Each path below is one point turned by a fixed rotation once a step. After each direction that follows a path, write how fast that rotation turns it, in degrees per step (0 if it stays still).
Each turn is a multiple of 5 degrees from 10 to 175, or 0.
Each row of a path follows its step; steps can be skipped.
path 1
step 0: [-18  11   5  10  10  -8  -1  24 -13 -10  -9  -6   2  11 -15  12 -14  13
 -13  -5   2   0   9   5  25  32  -3  -9  -9  15  -8  23  14 -20 -12  13
  -3   7  12 -12  10 -17  -8  33   5 -18   5 -31  -1   3  16  -1  -5  -6]
step 1: [-13  -4 -21 -21 -15   2   3   6 -27  -4  -5  -7 -15  -5  -2  12 -22  10
 -11  13   4   1  31  27   2  18   5   9  10  18  -9 -13   0   3  17   3
  15  25   1   0  -3  19 -22  22 -10  -9  14 -10  12 -18  14  12   6   2]
step 2: [-15  34  -5  -6  12   0  -5  -4 -13   2   0  12  14  -4   3  -9  10 -22
 -14   1  -2  -4  23  10   6  29   1  17   7   3 -29  28  28  -3  -9   5
  -3  16   9   8   0   5  -2  24 -20 -17   3 -24  -1   1   3   3 -18   4]
step 3: [-34  11   3   8   3  -5  -3  -3 -42   2   8 -23  23   7   8  15   4  -1
   0  10  16  10  19  19  -8  31   2  17  -2  25  -5 -13 -14 -16  11  11
  19   6   0   0   6   3 -20   8   2  -5  -1   4 -13  12  12   6   4   6]
step 4: [-14  -3 -11  14   6   5  10 -10 -36  -7   1  -6  16   7  -9   7  11  -2
   0  -8 -13  -8  16   1  16  15  -2 -10  14  -4  -7  10  24  -9 -18   4
   5  26  -1   5 -29  -1   2  25  -9  -4  -5 -17 -12 -16  19  37  -4  18]
step 5: [-41  12  -5   1   6  -3  12   5 -20 -19  -6 -11  14 -23  -8  11  -7  -3
   2   3  12 -10   7  26  11  18   5  17   0   4 -25 -15   1 -11  18  -5
 -13  25  -4   1  14  -8  12  18   3  21  -5 -13  12  14   2  14  16  11]
step 6: [-11   4   0  -1   9 -10  -3  -9 -20  26  33   0 -14  -5   9   5   9   7
 -17  10 -17   7  16   9  13  40   4 -18   4   5  -6   8  15  -4  -7   0
  -9  27 -10  11  -3   0  -6  29  -2   7 -29  -7   3   5  14  11  14  10]
step 7: [-24   5  -3 -19  22  -4  15  10 -49  -9   6  15   6  -6  -1  13 -18   3
  17  10   4  16   8  -6  13   2   5  16   9  -2 -10   5   2 -19  -2   0
   5  29  -6  -8  11   0  -6   8   8   0 -13 -34  -5  10   2   2   7 -18]
step 9: [-21  20   2  26   5 -24   1 -11 -28 -13   0 -10   2 -13   4  -6  -5   2
  28   6  -9   1 -13   7   9  11   4  16  -9 -13 -16   3  11  -9 -15   4
   6  13  -8  13   7   3 -23  37 -13 -13 -12 -28  -1  14  -5 -13  11  -2]
step 10: [-10 -11  -4  23  17 -22 -11 -13 -16  -8  27   3  -9   0   1  28 -14  -5
  -7  -1   4   1  17   7  36  21  26  14   4  10   2 -29   8   1  -2  10
  17   8  12   6 -11   2  -7  13  19  -2   3 -14   6   1  13  11  13   0]
step 11: [ -6  -1  -5   4  13  -3   8  -6 -42 -21  -6   1  -9  -7  -4  18  -5   4
  -2 -20  -5  -2   2   3   1  18  -9   5 -19 -10 -10  24  12  24 -11   2
   1  34  17   8  -9   0  -9  33   0   4   8 -15  27   9  -1  -6   9  -8]
step 12: [ -8  18 -17 -10  -8 -23   4  10 -13 -11   6   6  -9 -19  -5   5  -8   4
  -3 -17  -3  10  11  -3  12  39  28  16 -13  26   3  -3   9  -8  13   1
   3  -1  18   2  15   1  -7  17   6 -20   1 -16   7  17  19   8  25  17]
Directions:
[-5  2  1 -4  0 -4  0  4 -1 10 -4  2  5  4  9 -5 -4 -5  5  2 -4 -4  1 -1
  5 -5  2  4 -3 -1  2 -1 -1  6 -2  2  8 -1 -4  0  2  0 -4  0 -5 -1  1  2
  2  0  5  0 -7  1] => 60
[  5   2  -6 -14   0   2   1   0  -2   2   4  12   1  -2   0   5   1  -2
  -5   1  -4   6  -1   1  -2   6  -1   5   0   0   5   4  -2   1   3   2
  -3  -2  -5  -1   1  -1  -2   2  -5   2   7   1  -2   6  -2  -2   1  -3] => 70
[ 0  1  0  3  8 -4  0 -1  1 -1 -3  1  3 -1  0  0  0  0  2 -4  3 -8  3 -4
  0 -2 -5 -6  1 -6  0 15  2  4  0  4 -6  3 -8  2  1 -1 -1  3 -1 -6  1 -3
 -4  1 -3 -3 -1 -2] => 160
[ 3 -3 -6  2  0 -4 -2 -3 -2 -2 -2  6 -5 -3 -1  3 -3  2  3 -3 -5 -3  1 -6
 -2  3 -2 -1 -4 -3 -4 -7  4  3  0 -7  3 -5  2  1  4 -5 -4  4  9 -4  0  3
 -2  2  0 -7 -6 -2] => 25
[ -7  -1  -1  -4  -3   3   0   0  -6  -3  -2  -7   2  -5   0   0  -3   4
   6   4   4   1  -1   2 -11  -6  -2   3  -4  -3  -2  -3  -7   4   2   1
   1   3  -2   0   0  -2  -5   2  -2   2   0   2   2   0  -5  -3   3 -11] => 175
[ 4 -5 -1  0  3  5 -1  3 -7 -1 -4  5 -5 -1 -1 -1 -2 -7 -5  2  7 -2 -1 -1
  0 -6 -2  4  7 -7 -6  0 -1  9  2 -1  0 -1  3 -5  0  1 -2  1  2  3  3 -4
  1 -2 -1  9  2  6] => 115
